In the rows, 128 means zero.
Each path below is one point turned by a fixed rotation once a step. After each direction that follows a path, write how fast that rotation turns it, in deg/step (0 if it stays still).
Each turn is a multiple of 5 degrees from 10 to 175, or 0.
Each row of a path follows its step; steps can be skipped.
path 1
step 0: [120 136 132 126 127 130 128 131 120 138 129 132 127 135 121 131 131 127
 130 129 126 127 139 125 137 132 133 131 125 137 117 132]
step 2: [128 128 129 128 127 127 118 120 131 132 114 126 128 139 129 133 134 135
 135 126 127 119 127 125 124 127 130 129 124 119 124 135]
step 5: [128 127 127 124 136 121 124 127 125 133 122 133 130 119 122 139 125 125
 129 123 131 120 126 127 122 129 124 120 134 122 122 117]
step 6: [130 123 121 119 126 128 125 123 124 134 129 128 141 130 132 122 128 119
 131 136 139 136 126 126 131 132 135 127 121 124 126 130]
step 7: [125 123 131 128 128 130 135 126 132 122 125 121 136 119 125 131 116 139
 137 121 128 129 128 128 124 136 131 130 124 131 135 123]
step 8: [127 133 127 115 125 126 136 131 131 126 133 140 129 125 127 132 129 127
 138 131 126 126 129 123 128 120 120 129 121 120 121 133]
step 11: [127 129 133 132 125 132 127 128 125 134 121 130 127 129 120 129 132 134
 139 121 127 129 115 124 137 122 127 123 122 136 120 132]
step 12: [114 123 139 130 131 122 128 125 127 133 135 132 133 131 133 131 128 129
 122 136 121 132 130 129 125 121 133 137 125 132 128 134]
step 13: [126 126 130 133 126 121 120 122 141 126 130 124 129 135 121 126 134 126
 139 121 126 121 136 130 127 131 122 127 136 131 122 126]
step 14: [132 121 129 122 132 130 118 123 119 131 125 131 128 131 124 128 134 133
 127 133 123 132 125 133 118 117 126 117 126 122 130 124]
step 15: [130 121 132 131 125 120 120 129 122 135 132 120 133 127 124 135 130 131
 125 124 133 134 133 130 138 140 127 133 119 124 128 129]
Speeds:
[127 129 123 127 131 129 129 126 128 128 126 129 130 125 132 127 127 130
 127 128 132 124 129 126 128 130 127 128 125 128 128 126]	25
[129 128 129 129 127 131 126 127 127 125 128 130 125 126 129 128 127 131
 133 126 127 127 125 127 125 127 124 127 131 125 127 128]	120
path 2
step 0: [131 121 137 123 133 126 124 123 131 123 118 126 125 128 124 124 118 118
 137 126 129 122 123 131 126 127 122 127 120 130 127 128]
step 1: [124 143 133 124 131 134 122 127 126 126 130 122 130 126 121 121 137 127
 124 130 124 133 126 117 131 136 130 131 125 128 133 126]
step 2: [127 128 128 133 131 117 129 122 138 122 130 138 128 127 123 132 123 117
 136 122 132 133 130 127 135 133 131 125 126 129 125 135]
step 3: [129 138 140 133 135 130 125 123 131 133 128 129 122 130 137 123 132 131
 122 127 119 125 130 129 136 122 135 130 129 133 128 122]
step 6: [127 129 122 128 138 131 137 123 130 128 122 122 129 125 122 125 122 131
 126 121 133 139 129 135 119 125 124 124 130 137 130 123]
step 8: [129 126 128 124 136 130 123 125 126 125 141 122 138 134 125 127 124 121
 130 117 138 125 128 128 126 123 128 122 131 133 125 125]
step 9: [116 126 133 124 122 128 121 123 130 128 119 126 120 128 121 130 136 126
 127 123 128 123 140 128 132 129 124 133 129 127 134 120]
step 11: [124 132 134 135 123 122 130 124 124 129 134 126 127 128 134 131 140 131
 134 121 128 137 138 137 133 129 128 132 131 124 135 132]
step 12: [127 125 129 135 130 129 130 130 140 130 134 130 125 118 128 123 120 135
 127 131 131 119 126 137 131 120 121 134 124 135 125 128]
step 13: [128 130 131 123 134 137 129 127 117 133 131 120 124 129 131 135 133 132
 130 134 124 131 125 137 134 132 119 123 126 121 135 131]
step 15: [128 119 139 129 136 126 127 118 125 127 129 132 122 135 124 131 127 130
 118 131 126 130 122 133 123 133 129 125 125 126 139 122]
Speeds:
[127 128 125 127 130 128 130 127 127 125 128 126 129 130 127 129 126 131
 127 125 128 128 128 132 129 133 129 124 128 126 130 128]	160
[128 132 126 128 128 130 128 128 130 128 131 129 128 126 127 127 124 130
 132 127 128 125 128 127 124 128 130 127 129 131 127 128]	175
[126 128 130 127 129 128 130 133 127 127 130 126 124 129 126 129 130 129
 128 129 129 129 129 126 127 127 130 125 125 128 125 131]	120
[128 126 128 131 132 123 127 128 128 130 128 129 130 130 125 128 130 129
 129 126 126 126 131 130 126 127 129 129 127 130 126 130]	120
